In the rows, zero is written as 128.
Each named move below is a turn or a mirror, shown by a few rows before and after it. Which moves, in which order, take the first row of each later pair to the second? The first pair is answered.
mov (before -> after):
[114 104 137 185 138 102 132  99 107  92 131 101]  ->  [140  99 123 170 160 100 130  97 110  91 132  98]
[136 178 133  95 127 170 145 137 128 167 120 127]  ->  [134 177 132  91 127 173 149 133 128 163 119 126]
[128 107 126 134 137 117 127 133 131 112 134 119]  ->  [116 114 137 145 125 122 130 131 133 113 136 121]
[136 129  87 100 143 104 115 127 151 155 104 101]  ->  [ 97 150 113 130  98 110 107 123 152 160  98 104]
fesi (before -> after):
[113 138 109 127 117 122 122 139 142 131 126 136]  ->  [123 134 121 127 116 132 126 140 145 117 136 148]
[131 119 134 150 140 134 143 136 105 109 139 135]  ->  [119 133 111 144 139 116 129 126 105 140 123 109]
[130 117 130 134 129 123 128 146 148 104 140 128]  ->  [120 126 113 132 127 111 123 138 149 127 124 108]
[141  85 104 121 180 116 126 106 109 122 123 115]  ->  [149  82 113 125 180 124 128 107 108 113 130 120]
tima (before -> after):
[160 138 125 125 161 124 111 130 154 108 150 116]  ->  [152 130 131 139 166 121 109 119 138  94 147 118]
[132 188 126  96 112 130 100 138 146 162 124  82]  ->  [152 160 115  95 125 117  99 159 174 133 138  79]
[134 137 141 112 126 146 122 119  95 162 111 132]  ->  [150 147 139  98 128 149 125 135 117 162 112 132]
[146 165 104  77 142 137 122 109 102 183 104 113]  ->  [168 152  96  63 149 132 125 133 135 165 116 115]
livu (before -> after):
[150  98  97 132 151 107 136 124 125 118 125 128]  ->  [135 118  96 130 142 106 133 105 109 147 104 123]
[112 160 143  97 111 134 102 170 176 164 125  99]  ->  [ 90 148 155 123 101 127 105 171 173 144 131  98]
[165 118 112 107 124 114 144 140 181 104 153 134]  ->  [141 164 103  94 115 115 133 104 139 174 118 126]
[115 167 115  99 104 134 127 110 104 190  96 126]  ->  [ 83 115 157 176  77 120 131 134 136 101 129 135]
Pairs:
Each pair is 2 to 3 moves apart.
[120 121 126 139 142 106 128 105  92 128 125 120]  ->  [143 130 153 114 130 143 139 130 110 117 146 152] => tima, tima, fesi
[142 134 104 121 164 116 156  81  49 161 107 137]  ->  [111 180 128 123 118 130 146  90  67 182 101 139] => tima, mov
[ 75 105 143 185  93  94 124  83 124 137 115 143]  ->  [ 98 105  93 134 114  60 108 121 182 150 114 112] => tima, livu, fesi
[132 100  88 121 165  87 129 124 114 122 107  97]  ->  [132  88 128 146 160 120 144 108  84  92 120 130] => fesi, tima
[155 133  78  74 174 112 125 119  55 166  64 132]  ->  [ 73 153 172 173  79 133 123 116  54 121  84 167] => livu, fesi, tima
[138 128 166 127 125 166 133 145 147  95 152 173]  ->  [152 148 151  90 134 170 129 149 146 130 142 166] => livu, mov, tima
[195 111  96  81 185 141 145 120 105 132 128 135]  ->  [113  82 154 196 118 114 140 120 113  63 146 138] => livu, livu
[117 182 128 129 122 107  77 155 186 122 157 115]  ->  [163 154  89  95 178 106  89 139 161 128 152 114] => tima, tima, livu
[132 143 183 120 128 173 161 156 129  87 169 163]  ->  [ 79 193 169 117 107 153 138 113  90 166 128 130] => livu, livu, fesi
[ 72  97 148 183 127 103 107 131 109  89 132 104]  ->  [118  72 145 168 165 118 126 136  94  65 143 128] => tima, livu, tima
[ 70 165 166 102  79 113 130 140 138 196 102 143]  ->  [148  78 141  89 150  94 151 188 185 105 152 151] => livu, mov
[ 86 102  95 155 116  56 144 130 144 110 101  74]  ->  [117  81  80 147 149  61 153 127 128  98 104  80] => livu, tima
[102 147 147 132 101 143 105 191 188  90 163 146]  ->  [159 153  84  59 183 143 108 130 110 163 122 120] => mov, tima, livu
[149  85 136 147 157 117 141 112 127 127 144 124]  ->  [116 145 150 133 109 133 122 108 123 183 127 127] => livu, mov, tima
[ 79 147 126 161 100  81 115 148 151 154 109 108]  ->  [163  81 119 147 169  97 144 154 139  90 143 135] => mov, tima, fesi
[117 162 138 116 103 160 135 114  97 164 122 154]  ->  [161 106 104 108 166 133 145 105  91 136 127 146] => mov, livu, mov
[ 59 151 154 179  75 107 122 116 117 146 131 110]  ->  [170 156  94  60 155 135 139 137 129 183 129 113] => livu, livu
[137 164 117  76 124 140 102 152 181 161 124 116]  ->  [139 174 117  71 134 157 109 123 129 178 114 124] => fesi, tima, livu
[156 100 113  79 153  67 123 174 147 140 142  84]  ->  [129  69 125 133 156  56 130 128  94 118 136  86] => tima, tima
[176 101 117  92 181 133 149 136 122 115 130 128]  ->  [161  98 101 102 182 109 138 117 111 135 115 107] => fesi, tima
[148 153 107  99 148 121 116 140 133 190 116 114]  ->  [181 115 141 112 150 144 136 169 152 120 158 149] => livu, fesi, livu
[ 83 108 128 177 120  93 120 122 121 128 125 117]  ->  [ 92 131 167 164  85 137 130 144 130 125 139 150] => fesi, livu, mov
[ 90 121 137 159  98 124 101 136 128 136 130 117]  ->  [143  84 130 134 147 141 122 149 125 105 146 137] => fesi, livu, tima
[135 145 162 175  69 157 112 138 155 101 146 155]  ->  [134 103 132 187  99 108 110 141 172  77 146 131] => fesi, livu, tima
[144 170 124 105  98 149 110 133 146 147 132 120]  ->  [173 136  95  93 146 128 117 128 137 132 133 108] => mov, livu, mov
[162  91 102 116 172  75 122 119 148 104 127 100]  ->  [154 119 100 103 143  77 112 137 180 124 129  95] => mov, livu, fesi
[154 146 128 103 161 169 155  98  93 165 124 151]  ->  [112 133 177 165 100 165 151 135 142 101 157 163] => tima, mov, livu
[115 106 132 170 130 113 135 128 137  77 136 141]  ->  [164 105 110 116 166 129 140 129 140  87 139 150] => tima, livu
[120 112 139 149 102 114 133 151 178  99 150 117]  ->  [108  89 139 179 118 111 140 107 115 103 134 121] => mov, tima, tima
[ 94 115 133 185 115  88 127 139 162  64 142 118]  ->  [130 180  87  94 151 118 123  95 106 178  96 106] => tima, livu, livu
[133 157 170 142 115 166 142  95 105 138 128 150]  ->  [154 156 171 126 118 177 145 109 124 130 135 160] => livu, livu, mov
[134 100  96 123 154 111 136 102 101 138 113 119]  ->  [108 160 116 111 102 132 116 128 141 171 110 118] => mov, tima, tima
[150 128 106  99 146 112 119 108 115 139 109 117]  ->  [167 128 114  84 144 130 123 134 137 128 124 124] => mov, livu, livu
[173 113 138  66 140 156 139 156 159 130 152 137]  ->  [155  64 146 119 154 139 153 126 115  86 153 139] => tima, tima
[162 150 132  86 138 175 133 131 111 144 127 147]  ->  [114 121 172 160 102 153 135 141 131  83 143 147] => tima, livu, livu
[197 125  94  78 154 156 151 149 163 112 188 183]  ->  [141 194  87  67 111 151 127 128 148 201 149 158] => livu, tima
[ 98 152 145 153 109 145 154 117  82 147 103 110]  ->  [138 101 139 155 136 135 171 150 124  75 140 123] => livu, mov
[142 121  79 122 134 126 163 119 131 163 128 112]  ->  [134 102 101 145 122 126 168 146 161 114 151 124] => mov, livu, mov
[131 104 172 175  99 135 131 158 155  65 154 155]  ->  [184 150  95  66 161 140 122 143 140 170 111 121] => livu, fesi
[139 106 118 150 156 111 136  95  97 121 126 116]  ->  [127 137 164 159 112 150 142 106  94 115 138 141] => mov, tima, fesi
[155 151 107 100 161 131 151 101 132 158 109  99]  ->  [141 179 140 103 125 161 153 104 130 161 115 117] => fesi, livu, tima
[111 125 110 140  92 128 133  62  63 166  93 130]  ->  [ 91  93 135 188  74 109 139  87  93 110 116 135] => mov, tima, livu
[153 123  94 110 161 100 105 110 120 133  98  91]  ->  [120 164 121 115  95 114  91 145 164 145 101  93] => mov, tima, tima
[148 138 138  95 140 147 132 164 157 119 134 136]  ->  [151 136 118  95 165 140 132 116 104 144 111 124] => tima, tima, livu
[ 66 145 122 153  81  93 109 128 143 133 117 109]  ->  [108 109  78 130 148  72 117  98 104 140 107  95] => mov, tima, livu
[116 128 162 152 109 132 133 123 110 103 134 149]  ->  [132 133 161 141 120 144 138 127 110 104 140 156] => livu, tima, mov
[107 150 142 106 125 134 148 101  98 159 117 118]  ->  [127 102 131 119 145 104 155 139 153  96 148 112] => livu, fesi, livu
[107 131 147 168 122 119 128 121 147 102 135 128]  ->  [107 151 122 138 130 108 117 102 135 148 112 108] => livu, fesi, livu
[134 173 149 113  99 177 128 122 114 163 123 154]  ->  [138 161  97  94 124 127 114 149 164 172 119 113] => tima, tima, fesi
[118 154 126 116 105 114 112 148 168 142 116 112]  ->  [159 146 122  84 132 144 123 141 150 142 121 131] => fesi, tima, livu
[ 76 122 162 150 140 134  99 135 112 149 122 146]  ->  [ 90 104 165 149 155 141 112 135 108 128 131 154] => livu, tima, tima
[127 111  94 119 143 119 124 145 160 134 146 106]  ->  [102 103 112 153 139 113 125 101 109 135 130 111] => tima, tima, tima
[171  61  84 111 187  85 135 157 153  86 145 105]  ->  [114  74 117 172 165  93 131  75  51 111 116 109] => tima, tima
[113 138 153 155 112 151 129  90  82 141 111 133]  ->  [177 127 135 102 141 166 138 147 142 115 138 144] => tima, livu, livu
[131 128  90 121 130 112 129 115  91 173 111 101]  ->  [115 112 146 178  91 136 140 133  98 111 149 136] => livu, tima, fesi
[ 96 145 162 152  77 141 123 141 156 105 139 150]  ->  [153 133 156 110 136 175 142 120 109 109 140 178] => mov, livu, fesi
[109 128 120 129 116 135 128  85  74 149 108 117]  ->  [132  77 123 150 132 122 139 116 109  79 141 131] => livu, mov
[117 155 110 113 118 124 111 123 123 155 104 122]  ->  [139 140 102 100 136 116 115 137 138 142 113 117] => mov, tima
[ 72 135 134 147 107 111 127 111 119 183 131 129]  ->  [140 110 157 121 128 160 152 155 139 133 169 175] => fesi, tima, livu
[144 161 173 125 110 213 163  81  45 142 157 166]  ->  [191 102 154 124 155 193 170 105  66  90 181 168] => livu, mov
[164  62 139 122 153 112 119 111 126  97 159 143]  ->  [170  84 158 109 135 143 117 134 153  96 175 162] => mov, tima, livu
[154  95 124 144 154 130 144 109 101  86 141 144]  ->  [108 143 156 155 100 148 131  96  94 119 127 145] => mov, tima
[172  56 160 173 133 155 122 129 130  58 166 164]  ->  [184  97  96 113 176 150 113  65  60 163 106 128] => livu, livu, mov
[119 171 151 150  85 138 136 137 128 118 107 161]  ->  [182 120 110 124 156 119 151 133 121  98 110 155] => mov, tima
[ 90 137 142 164 107 107 156 127 106 123 111 108]  ->  [113 119 142 159 129 120 165 119  84 105 115 124] => livu, tima, tima
[188 101 117 104 173 143 147 136 139 108 148 145]  ->  [118 148 142 140 128 146 131  73  69 164 111 137] => tima, livu, mov
[160 166 143  87 122 178 153 142 128 143 137 166]  ->  [113 131 160 163  93 146 150 157 153  87 155 163] => livu, fesi, livu
[ 87 144  84 144 117  63  91 118 129 170  82  74]  ->  [106  96  87 164 140  44 103 138 149 111 105  75] => mov, livu, mov
[131 104 112 129 147 100 109  98 109 133 151 131]  ->  [134 137 112 105 135 116 103 109 117 167 141 132] => tima, tima, tima
[ 96 153  94 137  97  74 107 172 191 116 136 135]  ->  [143 147  62  84 141  80 112 171 183 135 130 132] => tima, livu
[154 154 127  78 138 159 130 107  85 187 113 129]  ->  [182 132 143  76 141 176 139 133 108 143 139 154] => fesi, tima
[155  91 114  89 164 121 104 174 173 103 149 159]  ->  [ 83  98 164 172 113 117 101 142 137  81 151 168] => tima, mov
